In the rows, 128 means zero.
Rotation paths and how fast each direction turns (degrees each step):
Each turn is a multiple of 5 degrees from 10 to 175, or 0.
Each row of a path follows its step; steps can be skipped.
path 1
step 0: [128 135 113 146 118 125 126 126 143 124 115 126 142 128 118 133 123 123
 122 130 133 126 133 131 130 133 126 130 123 136]
step 1: [120 128 124 124 122 124 113 119 136 126 122 127 129 128 122 139 114 136
 128 130 122 124 110 133 121 125 134 127 119 140]
step 2: [136 132 127 133 125 125 124 114 133 123 124 116 125 137 121 136 125 122
 115 128 116 125 132 123 134 143 134 138 120 138]
step 3: [130 133 126 127 135 133 112 130 144 124 116 122 137 130 123 141 138 129
 127 124 124 121 124 137 124 128 122 128 132 143]
step 4: [125 136 126 135 126 119 126 121 140 125 123 112 137 137 124 129 113 124
 139 125 120 128 122 139 137 130 131 139 127 130]
step 5: [121 140 131 132 115 124 121 124 131 122 120 127 127 131 129 137 125 132
 132 122 122 129 135 126 121 133 131 128 130 155]
step 6: [125 131 128 128 133 115 123 124 145 123 117 119 116 133 124 126 137 130
 125 135 118 132 126 137 133 124 134 139 121 137]
step 7: [129 132 140 144 130 121 122 119 132 114 112 128 138 125 119 136 125 126
 125 122 126 127 125 127 137 124 125 131 136 138]
step 8: [120 125 131 123 125 129 124 120 131 128 123 127 123 139 122 143 126 124
 138 130 115 128 124 144 133 120 139 134 138 140]
step 9: [130 132 134 145 112 124 131 129 127 121 120 112 127 127 121 133 134 122
 123 129 118 134 138 141 128 129 127 133 126 137]
step 10: [124 130 126 132 135 122 123 135 130 122 107 126 131 124 124 138 126 130
 131 143 131 133 123 138 123 121 138 128 130 144]
step 11: [120 125 131 137 117 121 130 121 140 125 120 129 125 128 113 133 113 116
 118 133 120 137 125 131 137 131 135 131 131 129]
[131 132 126 126 127 128 134 127 128 130 129 127 124 130 126 127 129 124
 132 132 130 130 123 129 138 130 128 130 123 128]
160
[124 132 127 131 137 131 130 133 132 127 126 130 129 126 127 127 127 128
 123 129 130 125 126 129 131 130 126 130 134 127]
100
[133 125 131 127 130 132 127 123 125 126 130 128 129 131 126 132 132 127
 123 126 125 123 124 128 131 125 126 131 130 126]
70
[134 128 126 128 130 126 128 128 132 124 124 126 136 128 128 126 130 128
 130 131 133 130 126 127 128 120 126 126 127 125]
110
[128 132 130 124 127 130 127 131 128 131 125 136 131 127 129 134 134 132
 131 130 131 127 124 129 127 130 132 128 128 131]
155
path 2
step 0: [130 141 121 105 119 125 117 133 138 113 139 122 136 134 125 133 130 125
 139 130 122 126 125 112 132 128 124 137 140 142]
step 1: [132 117 125 127 113 137 135 126 121 116 134 131 142 128 128 127 136 124
 125 133 122 144 144 144 119 127 146 134 115 120]
step 2: [135 113 136 126 122 123 128 137 136 140 116 116 121 118 130 125 114 124
 126 110 119 136 134 129 133 135 108 140 125 133]
step 3: [136 131 125 131 121 123 130 134 129 138 118 128 127 129 129 132 126 128
 121 136 125 110 112 143 114 104 133 126 142 116]
step 4: [115 142 137 129 124 130 119 128 143 133 119 116 125 122 135 134 133 136
 124 129 158 132 136 121 128 137 135 121 124 123]
step 5: [125 141 128 126 146 127 149 124 103 134 128 131 112 132 128 127 129 121
 122 122 123 127 120 121 127 136 141 132 120 125]
step 6: [118 133 130 139 141 116 119 121 125 115 119 135 139 126 115 110 118 143
 134 132 127 130 129 130 146 127 118 124 136 131]
step 7: [127 117 119 126 128 140 126 108 132 132 139 128 135 118 121 133 132 117
 140 142 121 120 118 114 116 130 131 119 128 142]
step 8: [129 118 127 136 126 135 127 132 124 126 141 130 125 148 143 135 132 133
 142 118 130 134 142 144 135 126 120 112 115 132]
step 9: [136 110 125 113 137 126 127 146 134 118 136 137 123 128 133 134 131 127
 119 131 127 126 116 116 129 130 110 147 132 121]
step 10: [135 144 134 123 109 124 128 135 137 121 139 133 136 130 117 126 133 130
 115 124 125 120 147 137 121 119 138 129 140 136]
step 11: [127 133 133 126 110 126 123 124 131 133 119 120 132 121 140 124 130 110
 123 131 126 155 117 132 128 143 132 138 118 122]
[132 127 128 127 128 128 130 126 131 134 133 130 123 122 124 131 124 132
 128 127 128 130 133 122 128 128 130 129 128 130]
140
[126 126 132 126 121 120 131 131 129 129 126 129 125 126 131 130 127 128
 123 127 129 129 127 132 123 131 129 127 132 128]
45
[125 125 132 129 129 127 131 132 125 132 129 131 124 133 128 124 123 126
 133 130 129 127 129 128 131 128 126 135 128 126]
110
[133 128 128 129 131 127 130 130 125 129 124 133 126 132 125 131 130 126
 128 133 125 127 133 132 125 126 134 125 129 131]
160
[129 133 131 128 131 130 131 133 130 129 131 129 127 130 135 131 133 128
 124 130 132 123 129 125 131 127 126 127 131 125]
70
